[ 94 139 120 111 159] : k_58
[169 124  86 101 141] : k_465
[ 57 166 145 144 147] : k_594
[ 86 153 130 137 134] : k_796
[161 133  75 105 142] : k_130
[136 122  93  95 159] : k_670
[ 87 161 101 124 157] : k_70
[116 136  87 106 166] : k_780
[151 132  69 102 150] : k_858
[128 147 149 176  83] : k_416
[174 146  79 149 100] : k_423
len: [169 124  86]  3
len: [161 133  75 105]  4
len: [ 86 153]  2
len: [ 87 161 101 124]  4

[118 109 124 104 186 133] = k_965
[117 111 124 102 175 151] = k_772
[118 109 124 104 186 153] = k_65
len: [118 109 124 104]  4
len: [118 109 124 104]  4
len: [118 109 124]  3
len: [118 109 124]  3
len: [118 109 124 104 186 153]  6
len: [117 111 124 102]  4

[147 160 158 117] : k_63
[147 171 156 112] : k_76
[125 101 120 109] : k_707
[107 171 156 112] : k_210
len: [125 101 120 109]  4
len: [147 171 156]  3
len: [147]  1
len: [147 171 156 112]  4
len: [107 171 156]  3
len: [125 101 120]  3

[149  97 100 150 100  99  98  60  97 100 151  96  96 160 153  97  97  97
  97 150 100 149  60 148  96 100 100  96 107 146  97  60  96  96  97 100
  60 149  97 154  97  96 100 149  60 100  97  97] -> k_235
[ 78 195 196  81 195 195 195 194 194 195  79 195 194  93 138 195 195 195
 195  74 195  79 194  76 195 195 195 194 192  74 194 195 194 194 195 195
 195  77 195  83 195 194 195  78 195 196 195 195] -> k_807
[149  97 100 150 100  99  98  96  97 100 151  96  96 160 153  97  97  97
  97 150 100 149  96 148  96 100 100  96 107 146  97 100  96  96  97 100
  99 149  97 154  97  96 100 149 106 109 107 106] -> k_907
[110 172 177 113 173 173 173 173 173 173 113 172 172 109 164 173 173 173
 173 107 174 111 173 109 172 174 174 173 150 107 173 176 173 173 172 174
 173 109 173 104 172 175 105 159 110 106 107 109] -> k_134
[ 85 178 179  88 178 178 177 177 177 178  88 178 178  93 147 178 178 177
 176  85 178  86 177  84 178 178 178 177 165  82 178 179 177 178 178 178
 178  85 177  86 178 176 178  86 175 178 178 177] -> k_654
[110 172 177 113 173 173 173 173 173 173 113 172 172 109 164 173 173 173
 173 107 174 111 173 109 172 174 174 173 150 107 173 176 173 173 172 174
 173 109 173 104 172 175 176 111 172 174 173 173] -> k_26
[149  97 100 150 100  99  98  96  97 100 151  96  96 160 153  97  97  97
  97 150 100 149  96 148  96 100 100  96 107 146  97 100  96  96  97 100
  99 149  97 154  97  96 100 149  97 100  97  97] -> k_489
len: [110 172 177 113 173 173 173 173 173 173 113 172 172 109 164 173 173 173
 173 107 174 111 173 109 172]  25
len: [ 85 178 179  88]  4
len: [110 172 177 113 173 173 173 173 173 173 113 172 172 109 164 173 173 173
 173 107 174 111 173 109 172 174 174 173 150 107 173 176 173 173 172 174
 173]  37
len: [149  97 100 150 100  99  98  96  97 100 151  96  96 160 153  97  97  97
  97 150 100 149  96 148  96 100 100  96 107 146  97 100  96  96  97 100
  99 149  97 154  97  96 100 149 106 109 107 106]  48
len: [149  97 100 150 100  99  98  96  97 100 151  96  96 160 153  97  97  97
  97 150 100 149  96 148  96 100 100  96 107 146  97 100  96  96]  34
len: [ 85 178 179  88 178 178 177 177 177 178  88 178 178  93 147 178 178 177
 176  85 178  86 177  84 178 178 178 177 165  82 178 179 177 178 178 178
 178  85 177  86 178 176 178  86 175 178 178 177]  48

[111 136 100 111 137] -> k_400
[100 135 120 127 127] -> k_159
[112 129 139 139 121] -> k_509
[167 124 108 107 143] -> k_393
[165 119 140 130 129] -> k_738
[102 133 128 132 124] -> k_339
[168 126  93  96 149] -> k_553
[ 67 139 136 144 114] -> k_330
len: [168 126  93  96 149]  5
len: [100 135 120]  3
len: [111 136]  2
len: [ 67 139 136 144]  4
len: [ 67 139 136 144 114]  5
len: [112 129 139 139 121]  5
len: [168 126  93]  3

[194  71  72  71 193  71] -> k_230
[ 92 177 176 177  92 177] -> k_397
[175  74  75  74 173  75] -> k_831
len: [194  71  72  71 193  71]  6
len: [175  74  75  74 173  75]  6

